In the data rows, the value 128 means zero.
In each game, the first row plays the second. By how much does the first row win? 15 means about a draw, 30 a big win and 0 a big loss. Wins can go round in a circle. Each row has two weighted sums of its numbers, A and B, taken from their middle values. A row wins by its A times the other's B, less its B times the other's A.
<176 115 147 143 108 126 170 108 175 106 108 127 116 111 124 109 120 139>
<162 118 141 119 109 129 138 123 228 115 106 140 123 117 116 110 118 125> 17
<126 115 112 118 133 206 115 113 132 122 123 151 145 102 103 117 144 122>
<133 130 243 131 110 105 150 115 118 111  97 113 115 157 185 103  98 114> 17
<118 118 114 115 126 217 113 120 129 121 121 151 144 110 105 118 139 120>
<133 117  99 121 148 192 123 104 136 121 125 144 145 100 108 114 139 124> 15
<123 116 114 117 123 215 113 120 136 119 125 146 135 108 109 121 141 126>
<138 116 126 148 113 132 141 108 139 109 116 120 118 104 115 113 119 204> 15
<133 130 227 122 114 104 144 116 120 112  96 116 114 181 199 101 103 108>
<200 121 140 123 113 123 167 120 188 113  95 136 121 119 121 103 107 125> 16
<174 120 159 116 114 120 142 121 212 112 102 153 120 127 128 104 110 116>
<149 119 119 109 150 129 128 112 138 120 112 223 132 137 123 105 145  99> 15
<108 122 102 152 122 129 108 105 142 126 164 119 113  89 124 159 143 163>
<170 122 146 119 110 120 138 127 229 115 101 141 123 121 117 110 111 122> 13
<135 141 178 123 122  99 151 113 107 116  88 111 113 210 216  99  95 108>
<129 110 120 123 118 201 114 115 148 117 135 148 130 101 110 123 143 131> 12
<170 121 151 116 110 119 138 126 227 114  97 146 123 127 120 107 111 120>
<121 113 111 146 116 135 121 108 140 117 135 124 117  99 118 130 131 201> 15
<148 115 138 158 107 126 154 105 150 106 117 122 115 103 121 112 119 176>
<132 103 122 133 116 155 120 103 166 114 147 142 122  96 113 128 146 161> 15
<143 128 175 172 108 107 174 108 123 109  99 110 110 136 159 104  97 134>
<140 157 144 157 121  96 188 110 101 114  83  97 112 176 188  95  84 123> 13
<210 125 146 123 119 114 187 118 151 112  90 135 118 137 136  98  99 118>
<123 128 110 153 120 130 135 108 123 114 118 110 118 105 115 117 119 211> 13
< 97 120 103 101 158 126  92 142  94 147 151 135 186 117  96 126 196 103>
< 82 153  97 106 149  97  83 196  84 192 157  93 132 132 110 188 115  98> 20
<117 122 123 148 112 127 123 113 128 114 114 119 116 112 117 119 118 219>
< 88 139  92 103 179 104  87 162  83 186 151 105 162 128 105 146 137  98> 11
<162 115 134 152 107 130 164 105 161 107 105 127 114 107 124 109 117 165>
<156 114 129 153 112 132 163 102 151 107 113 123 115 108 123 111 116 172> 15
<139 110 118 138 114 149 133 101 156 112 125 131 120  99 112 119 137 185>
<126 114 118 119 120 211 114 118 141 118 128 145 134 104 109 120 140 130> 14
< 91 117 108 104 131 124  88 152  96 141 163 129 184 113  97 134 228 108>
< 89 184 103 120 144  91  92 150  96 165 148  85 111 189 155 164 106  89> 17
<112 125 100 141 119 126 101 129 149 131 180 122 112  88 115 189 141 131>
<148 116 135 111 136 124 125 111 153 117 112 228 128 137 133 105 139 103> 21
<102 130  99 127 123 115  89 164 125 149 181 106 114 104 118 216 133 111>
<193 120 161 118 115 115 159 113 180 112  97 151 119 137 138 102 109 113> 10
<119 126 195 119 119 108 123 110 129 118 120 125 112 197 201 114 126  96>
<118 118 122 114 118 224 112 127 129 122 117 145 137 113 106 119 140 123> 11
<147 113 140 157 109 126 152 104 159 107 116 128 113 105 125 110 121 170>
< 82 161  91 108 171  96  88 176  79 194 146  94 137 143 111 164 112  97> 15
<210 126 148 122 116 114 182 117 154 111  89 136 118 137 138 100 101 116>
< 84 168  91 113 167  95  91 172  78 191 149  90 132 142 112 171 108  96> 8
<127 134 133 183 109 112 151 113 114 113  99 107 113 124 129 108  97 184>
<115 119 124 113 117 227 109 131 124 121 120 145 138 115 104 119 140 123> 15
<127 109 120 123 117 197 113 116 149 117 138 144 128 100 107 127 157 130>
<115 120 102 106 171 143 101 119 110 136 129 163 171 117 105 114 181  99> 13
<139 141 172 163 111 103 183 109 110 109  90 102 110 155 183 100  90 126>
<117 118 115 111 125 213 108 127 121 120 119 167 147 110 104 115 155 116> 12
<116 117 122 115 120 225 111 131 129 120 118 144 136 115 106 118 138 122>
<109 196 108 130 162  90 138 116  90 141 101  88 117 202 172 110  91 104> 18
<117 118 125 110 121 144 107 129 135 120 116 255 138 117 106 114 162 113>
< 91 189 105 123 150  91 101 138  94 164 130  85 111 201 160 148 103  91> 5
<208 127 147 123 119 115 191 115 148 112  87 132 120 138 140  97  95 118>
< 87 130 107 106 120 104  88 227  90 161 170 102 131 120 100 220 120 110> 10
< 86 147 101 112 134  99  88 207  93 174 164  91 123 128 112 212 110  99>
<132 120  99 108 177 152 124 109 122 130 122 164 158 114 110 108 151 102> 14
<115 113 119 107 131 157 107 125 128 121 117 233 148 113 105 114 180 110>
<209 124 152 121 116 113 181 116 157 112  88 136 119 136 139 101 100 117> 13
<132 108 119 132 119 166 124 101 157 112 139 139 120  95 111 127 145 165>
<116 123 118 148 114 128 125 113 129 115 117 117 117 109 116 119 121 218> 15
<135 117 102 133 133 174 132  95 143 115 138 136 129  92 106 117 144 156>
<133 141 186 122 123 101 148 114 110 115  91 109 115 206 217 101  90 106> 16
< 80 171  92 113 155  95  90 178  85 189 150  84 127 141 122 181 107  97>
<142 125 216 150 108 106 166 111 126 109  99 109 111 143 176 104 101 119> 19
<120 117 118 113 121 223 110 129 127 122 118 148 140 110 104 120 140 121>
< 93 147 104 117 131 103  84 186 111 162 172  95 113 136 126 209 124  91> 14
<131 152 133 184 117 106 173 109 108 114  88 100 112 138 147 103  85 152>
<162 118 121 147 113 142 158 104 154 107 107 125 115 104 117 110 117 176> 10
<101 133  97 105 193 117  98 135  96 161 139 124 168 125 107 124 151  96>
< 84 150  92 104 174 101  90 174  82 193 153  93 147 129 102 160 123  99> 26
<113 119 120 109 121 219 107 129 126 121 119 162 143 112 105 119 150 118>
<135 128 244 130 111 104 151 115 121 111  97 115 114 156 182 105  96 115> 15
<128 127 138 182 110 115 150 112 119 111 101 113 113 122 128 109 102 180>
< 89 121 105 100 141 112  85 169  91 159 186 113 177 112  96 150 187 104> 22
<123 111 123 140 113 141 118 108 146 112 135 133 116  99 115 122 140 198>
< 88 122 102 102 147 114  85 159  90 158 172 117 184 114  97 142 190 105> 12
<127 148 120 180 119 110 156 106 111 113 100 100 112 128 133 108  93 180>
<103 148 139 119 131 102 108 123 117 134 137 109 107 226 193 135 122  86> 13
<162 112 141 151 108 127 164 105 169 107 114 125 115 110 125 111 118 150>
<162 114 125 147 112 136 161 103 155 109 113 126 115 104 121 109 116 173> 13
<140 140 191 143 113  99 177 113 109 111  85 105 112 172 203  97  91 116>
< 84 136 104 104 132 102  82 216  85 181 169  94 135 123 101 203 119 106> 4
<104 115 115 107 131 157  95 129 116 123 134 181 165 109 101 119 224 108>
< 81 157  91 108 158  99  85 184  86 196 153  88 139 133 108 176 112 100> 18
<121 123 128 152 112 125 126 114 131 112 112 118 116 110 116 118 114 216>
<170 118 159 116 111 119 139 119 212 111 104 158 121 129 130 106 115 116> 16
<113 118 124 113 119 225 105 132 124 121 117 151 141 112 105 118 145 121>
<168 119 160 117 113 119 137 120 216 112 103 154 120 128 129 108 113 116> 16
<194 133 131 135 127 115 212 110 127 110  89 122 117 136 140  97  92 127>
<133 128 245 129 109 104 150 116 122 112  94 114 115 159 183 106 101 114> 4
<122 116 115 116 123 219 111 124 132 120 121 145 139 109 105 119 141 125>
<118 118 122 113 120 224 108 129 127 121 120 144 139 111 106 120 141 122> 15
<111 114 118 128 116 132 105 134 154 128 185 128 114  93 118 184 160 117>
<124 115 107 111 140 197 114 117 127 125 119 163 153 103 105 116 154 112> 16
<144 120 226 145 108 115 153 107 138 109 107 118 113 130 158 107 114 119>
<166 132 112 155 130 126 187  97 130 112  98 112 115 117 129 100 103 160> 21
<129 131 136 183 110 111 156 114 120 109  99 110 114 122 132 107 103 175>
<166 113 156 140 108 128 153 106 185 107 117 133 115 110 128 113 125 133> 12
< 90 128 113 105 117 105  89 228  92 154 172 102 133 117  99 223 120 111>
<109 113 113 143 120 134 109 109 154 122 172 130 116  89 115 167 151 147> 11
<123 137 126 180 113 110 148 114 112 114 101 106 115 121 127 108  94 192>
<135 133 147 187 108 108 165 114 116 111  95 109 113 130 144 106  99 150> 13
< 83 123 106 103 130 106  84 195  86 166 205 105 162 112  94 168 158 106>
<143 127 210 155 106 108 168 107 128 107  97 109 113 143 170 104 101 122> 26
<114 127  95 105 188 130 106 120 108 143 126 152 168 125 107 113 165  98>
<136 127 207 116 121 107 142 109 128 114 100 126 113 189 200 103 108 103> 12
<158 154 124 125 159 101 181 103 105 122  90 117 117 186 177  97  92 102>
<130 115 106 116 143 199 123 113 128 122 127 151 147 105 105 114 143 115> 16
< 88 121 112 105 116 111  91 201  96 145 224 109 143 112  97 183 153 111>
<105 155 145 121 133  96 115 121 107 132 124 104 107 234 201 126 108  94> 8
< 88 147  92 106 183 102  90 159  81 187 150 102 155 130 107 147 130  98>
<131 163 118 178 128 105 173 104 103 117  93  94 111 141 148 102  86 152> 4
<110 132  96 106 200 122 109 124  97 152 131 132 162 133 111 117 148  96>
<165 113 157 139 110 130 149 108 185 109 119 136 114 110 128 111 131 127> 18
<206 122 132 130 115 125 187 115 157 111  93 131 119 122 122 102 103 130>
< 89 121 114 105 116 107  87 217  95 148 201 109 138 116  97 206 133 111> 6
<201 122 144 119 112 120 162 121 191 113  92 140 120 129 123 103 107 120>
<131 127 255 124 111 106 138 119 123 112 100 119 115 155 176 107 101 114> 6
<148 112 135 156 109 126 153 104 154 108 116 125 115 105 122 111 123 177>
<153 117 130 110 148 120 138 107 146 118 109 211 127 142 138 103 141  99> 16
<115 118 117 110 122 211 103 130 127 121 119 174 145 110 102 114 160 116>
<127 143 133 187 113 108 162 113 107 114  92 100 113 130 139 105  94 167> 14
<129 113 112 116 132 206 114 113 136 121 122 150 144 106 106 116 142 123>
<116 113 111 108 136 175 105 123 125 122 124 198 156 112 103 111 181 108> 14
<128 118 102 106 161 159 115 115 123 129 125 184 161 111 103 109 161 102>
<144 128 217 150 109 108 165 109 128 107  95 110 112 142 172 101  99 121> 19
<134 161 128 173 124 101 185 107 104 114  89  94 110 154 163 102  86 136>
<117 111 116 145 114 140 116 102 150 120 161 123 115  92 120 144 144 171> 18
<113 137 177 118 123 105 123 113 118 118 116 117 113 223 208 115 109  96>
<139 121 160 176 106 116 162 106 139 106 106 119 113 122 140 111 107 145> 21
<204 128 135 133 118 118 198 112 144 112  90 128 118 126 130  98  99 129>
<157 131 109 160 128 127 178  97 125 110 101 112 117 116 124 103 104 173> 21
<177 115 145 140 111 126 164 109 181 108 112 133 115 112 123 109 114 137>
< 90 119 109 102 124 114  89 171  96 145 206 114 168 111  94 152 204 108> 11
<151 118 127 152 110 130 154 104 144 108 107 123 116 107 117 108 116 190>
<193 126 156 118 126 109 179 108 143 111  91 143 118 154 163  97 100 109> 15
<111 119 124 111 118 223 105 132 125 121 119 159 140 113 105 117 145 119>
<119 124 203 118 121 111 121 112 127 117 117 125 113 192 202 113 124  97> 17
<119 116 125 115 115 216 108 124 138 118 127 148 135 110 106 122 147 123>
<111 139 164 121 126 101 113 113 119 126 127 109 111 219 206 124 121  93> 20
< 87 152  99 118 128 102  88 191 105 170 165  96 116 129 117 214 114  96>
<131 117 126 147 109 127 136 110 142 112 119 124 117 108 115 113 117 209> 15
<111 116 121 110 118 216 104 129 127 122 120 168 142 113 106 119 154 119>
<107 130  92 149 125 127  98 119 146 133 167 115 109  86 120 176 141 149> 15
<121 128 125 163 110 117 136 116 122 113 106 112 117 112 118 114 108 213>
<198 120 142 124 110 121 162 122 195 111  95 134 121 122 120 105 108 125> 15
< 85 123 104 102 130 109  85 194  87 165 205 104 162 113  93 170 155 106>
< 98 143  93 137 128 114  90 154 126 154 179  98 111 100 115 206 128 114> 3
<196 123 161 117 115 116 165 115 174 110  94 150 118 137 140 102 106 111>
<125 116 108 111 140 199 116 116 131 124 122 163 149 106 105 113 148 114> 13
<137 114 101 130 141 178 132  95 144 120 132 139 131  93 111 114 136 146>
<132 109 114 129 118 180 121 104 160 117 136 140 124  94 115 128 145 147> 15
<125 136 121 175 115 113 149 111 112 115 101 106 116 117 123 110  99 198>
<136 144 140 184 112 105 178 115 109 111  91  99 113 138 148 101  92 148> 13
<118 119 126 108 121 141 107 130 135 119 115 255 135 121 109 112 157 114>
<142 137 169 118 135  98 156 109 111 116  94 120 114 208 207 100  98 103> 8
<147 129  89 133 160 159 149  87 137 121 126 127 133  97 111 111 125 139>
<141 128 182 168 109 108 172 107 126 107  97 107 112 136 166 104 100 131> 14
< 85 159  92 106 167  98  88 177  82 196 152  91 138 136 108 164 111  98>
<142 143  90 147 165 132 168  84 125 126 116 108 123 107 125 105 110 148> 13
< 88 162 107 123 137  92  90 153 104 161 157  95 109 188 161 179 115  84>
< 85 162  91 111 149  94  89 189  87 189 156  90 125 136 116 189 106  98> 28
< 89 131  97 100 175 110  90 155  88 176 159 114 171 122 100 141 153  98>
<134 117 125 148 109 127 133 110 140 110 115 125 117 109 117 116 114 209> 18
< 86 163  82 135 140 102  88 158 111 163 167  96 115 114 126 199 125 105>
< 85 139 100 103 142  99  84 206  83 188 167  97 140 122 102 192 120 102> 27
<132 147 139 183 115 104 180 112 107 112  89 100 113 144 153  99  88 145>
<120 128 127 169 109 118 135 115 120 113 102 114 116 116 119 113 109 208> 17
<112 123 108 156 118 130 118 107 134 121 146 118 114  90 119 137 128 192>
<179 117 173 116 121 115 156 111 169 110  97 157 116 148 153 100 110 106> 16
<140 114 100 138 132 167 138  94 144 115 132 128 125  98 113 120 138 161>
<198 123 145 120 112 119 159 121 194 113  93 143 120 127 125 103 106 119> 13
< 87 132  96 101 167 106  87 168  83 181 166 106 168 122  98 149 150  99>
<151 140 113 116 188 112 157 101 115 129  99 141 127 166 148  96 111  97> 3
<118 130 125 167 110 117 134 118 114 113 107 112 116 119 118 111 106 213>
<131 160 120 180 123 103 172 108 105 114  94  95 111 139 144 105  85 158> 13
< 94 123 101 102 171 118  90 143  95 155 151 127 182 118  99 129 180 101>
<134 156 130 181 120 101 178 110 103 114  91  98 112 147 156 101  84 143> 5
< 96 118 113 104 124 127  93 147 104 135 163 131 173 110  96 133 251 110>
<113 116 103 104 164 145 102 122 116 133 129 175 170 116 106 113 185 100> 17
< 89 119 106 104 130 118  88 162  93 145 188 117 180 111  94 143 210 108>
<144 118 116 108 157 129 127 110 135 120 112 220 137 132 125 104 148 101> 11
<104 123  98 140 123 129  98 121 144 137 178 120 111  89 125 185 141 137>
<132 111 117 124 121 197 119 111 147 117 131 146 129  98 108 125 148 134> 14
<136 134 216 134 111 102 158 114 112 109  92 108 113 172 203 103  92 114>
<130 119 104 144 126 149 132 100 140 112 125 127 118  99 113 121 125 193> 15
<125 118 130 112 119 132 112 126 146 117 118 255 130 122 113 114 152 113>
<133 112 105 125 129 194 122 108 144 121 133 140 133  93 107 119 145 141> 18
<140 123 107 109 177 134 127 106 122 126 116 191 143 134 123 100 147  98>
<213 124 143 122 117 118 180 120 161 112  90 133 119 131 130 101 102 120> 20
<143 115 140 112 122 127 118 117 166 114 114 231 125 127 124 112 148 109>
<141 141 179 151 114 101 181 111 111 111  85 100 110 169 194 100  89 118> 8
<194 133 133 132 132 111 209 109 125 112  86 125 117 141 146  99  93 120>
<121 121 123 150 111 124 122 116 128 115 118 123 116 108 118 116 117 218> 7
<163 110 126 137 116 153 147 105 169 108 118 142 116 100 118 111 123 155>
<163 114 122 145 112 140 160 104 155 107 109 128 117 105 119 107 115 176> 16
< 86 158 101 115 133 100  83 182 105 171 167  96 115 140 126 206 113  92>
<118 130 187 120 121 106 118 110 126 118 124 117 112 207 202 118 125  96> 9
<135 118  99 145 127 154 132  97 142 116 127 120 122  97 113 120 128 185>
<128 109 116 125 122 196 120 107 147 116 131 140 131 101 108 124 151 139> 15
<155 118 130 110 147 121 137 107 145 117 108 211 128 142 136 102 143 100>
<121 126 129 168 111 115 136 115 122 113 103 109 117 116 122 114 108 208> 15
<119 115 124 117 117 218 110 126 134 118 128 142 135 108 107 122 147 124>
< 86 125 110 103 121 106  86 221  87 163 192 104 142 115  97 202 127 109> 9
< 87 150  92 104 175 100  88 171  82 194 150  94 147 133 107 158 121  98>
<142 124 215 151 110 108 166 109 129 107 101 112 111 137 169 104 107 121> 28
< 86 122 107 101 127 109  86 187  90 157 212 106 163 114  93 165 170 107>
< 99 154 140 119 132  99 110 125 107 137 128  99 109 230 200 134 117  89> 8
<136 131 226 130 112 103 157 114 117 111  90 111 115 170 198 100  92 113>
< 84 135 104 106 129 101  85 226  85 173 166  96 135 121 101 210 114 108> 4
<117 188  94 157 158  99 157  98  99 137 107  87 114 147 147 112  95 129>
<203 121 151 119 115 117 159 122 188 113  92 141 121 128 127 105 101 117> 9
<136 114  97 137 136 169 140  94 145 119 133 127 130  94 112 115 138 156>
<136 138 150 184 108 106 173 113 114 110  90 107 113 136 152 103  94 145> 15
<102 120 106 102 159 137  95 134 102 138 139 150 184 113  98 121 195 101>
<161 110 150 147 110 131 157 103 172 106 116 133 115 111 129 113 121 141> 13
<161 153 127 128 157 103 190 101 106 119  86 118 117 178 173  93  89 108>
< 97 120 104 102 157 126  92 139  95 144 147 139 187 116  98 126 200 103> 21
<119 115 111 107 132 193 108 123 124 123 121 184 154 109 102 115 169 110>
< 95 116 113 104 130 134  91 142 104 135 148 141 179 111  98 127 243 109> 14
< 87 119 107 102 133 116  86 166  91 152 188 114 180 110  95 148 197 106>
<166 114 153 143 110 127 160 106 180 106 113 135 114 114 126 112 123 133> 16
<132 131 141 184 109 113 158 111 121 110  99 111 113 122 133 109 101 166>
< 88 122 102 102 162 116  86 155  91 161 158 119 184 118  99 136 178 100> 23
< 96 121 100 102 159 123  91 147  95 151 150 131 187 113  95 129 192 104>
< 89 143 105 118 131 102  87 189 108 163 168 100 116 132 120 214 127  92> 9
<140 135 165 177 109 105 175 111 119 109  93 103 113 139 161 101  94 136>
<147 156  86 152 166 121 166  88 114 127 113 107 121 114 134 103 100 141> 16
<193 129 127 142 120 119 201 106 139 110  92 121 117 123 131 100  98 138>
<153 114 143 111 134 122 134 109 163 114 112 208 123 142 138 104 139 102> 21
<123 116 120 117 118 214 113 123 139 118 128 146 133 105 104 121 145 126>
<182 120 158 115 115 120 149 118 202 112  97 153 121 131 129 104 111 113> 17
<167 116 135 124 111 139 138 119 213 112 112 142 121 114 118 109 123 126>
<124 135 113 160 118 120 135 107 119 118 112 112 117 108 118 113 103 211> 15
< 90 127 114 108 117 107  86 224  98 149 169 107 130 114  99 227 124 110>
<131 132 214 121 119 104 141 113 117 115  95 115 113 193 205 103 103 105> 15
<126 114 126 147 112 129 130 113 140 113 118 121 116 103 115 119 124 210>
< 84 124 101 101 143 106  81 187  86 174 191 107 165 114  95 163 154 104> 10
<156 112 143 155 110 127 157 106 164 106 115 129 113 108 123 109 122 157>
<130 145 134 186 114 105 167 112 109 113  90 105 113 131 141 102  88 164> 15
<109 121 100 103 170 137 100 129 104 142 133 158 176 114 102 116 186  99>
<167 110 129 132 113 153 153 103 174 111 113 140 119 103 119 113 125 146> 15
<182 116 139 141 111 126 168 107 173 107 109 127 117 114 122 105 117 143>
<134 147 139 184 115 102 174 111 104 111  89 100 113 143 152 103  91 148> 21
<124 125 129 160 109 119 130 114 126 113 111 116 116 113 116 114 112 213>
<137 122  94 114 169 166 130 102 128 130 124 150 153 107 109 109 141 108> 14
<112 116 105 104 162 146 101 123 117 133 129 176 170 113 103 113 187 102>
<136 116 132 111 128 127 119 122 147 119 112 252 129 128 116 109 146 109> 14
< 81 130 102 103 134 101  84 214  82 181 180 100 145 121  98 191 128 106>
< 82 149  96 104 157  98  88 190  80 196 157  93 143 127 106 174 119  99> 14
< 95 117 112 105 122 125  90 153 100 134 177 127 170 112  99 136 247 110>
<153 115 133 155 111 131 155 104 150 106 109 126 115 105 123 107 116 178> 15
<140 114 132 158 109 127 148 106 152 107 114 129 113 105 120 116 120 183>
<117 117 119 114 119 224 110 128 130 121 121 144 137 113 108 119 138 124> 14
<158 118 131 109 150 119 133 107 144 119 111 207 129 148 140 101 135  97>
<119 121 110 148 121 129 109 105 143 119 162 121 113  87 115 157 148 170> 12
<194 117 134 131 113 133 172 111 173 109  99 131 120 113 120 105 111 136>
< 93 130 102 125 124 112  88 174 124 151 178 105 116 108 117 218 136 106> 23
<100 192  90 124 188  97 122 123  88 159 114  92 125 167 139 124 100 101>
<157 157 121 130 160 102 189 100 106 122  88 115 116 174 169  93  92 108> 9
<102 119 104 102 161 138  96 129 102 139 138 157 181 115 101 119 193 102>
< 83 140  97 104 152 100  82 197  80 193 164  95 147 125 101 178 122 102> 26
<115 118 122 114 120 225 109 129 124 121 117 146 139 110 103 120 142 123>
< 88 123 102 102 161 116  87 156  89 161 161 120 183 117  99 138 179 100> 10
<142 126 219 149 107 108 164 110 130 109  98 112 111 142 171 104 101 119>
<145 128 202 156 106 108 171 106 126 108  97 112 112 141 172 104 101 121> 18
<132 105 122 129 116 181 116 107 160 116 137 146 127  95 113 125 148 144>
< 86 123 100 102 140 108  84 186  84 170 191 108 167 114  95 166 160 103> 15
<131 108 119 130 119 166 121 101 162 113 143 138 122  94 114 126 144 161>
< 92 178  90 113 190  97 104 142  81 181 128  91 134 159 125 138 103  99> 14
<115 117 127 115 117 222 105 130 131 118 123 149 137 111 107 120 143 120>
<106 180  77 160 145 108 114 112 107 149 142  87 108 115 130 159 103 137> 15
<186 129 119 146 124 125 199 104 133 111  91 121 117 122 130  96 101 144>
<152 112 123 140 116 155 139 101 156 109 118 137 115 100 114 115 125 174> 13
<173 121 153 116 110 121 142 123 219 113  99 150 122 126 125 109 110 117>
<111 155 151 121 134  98 134 119  96 126 100 102 113 238 213 105  98 103> 19
<132 115 112 121 129 203 119 111 141 119 124 143 141  99 103 119 145 126>
<150 138  87 135 171 142 161  83 123 130 119 124 129 110 119 108 120 128> 15
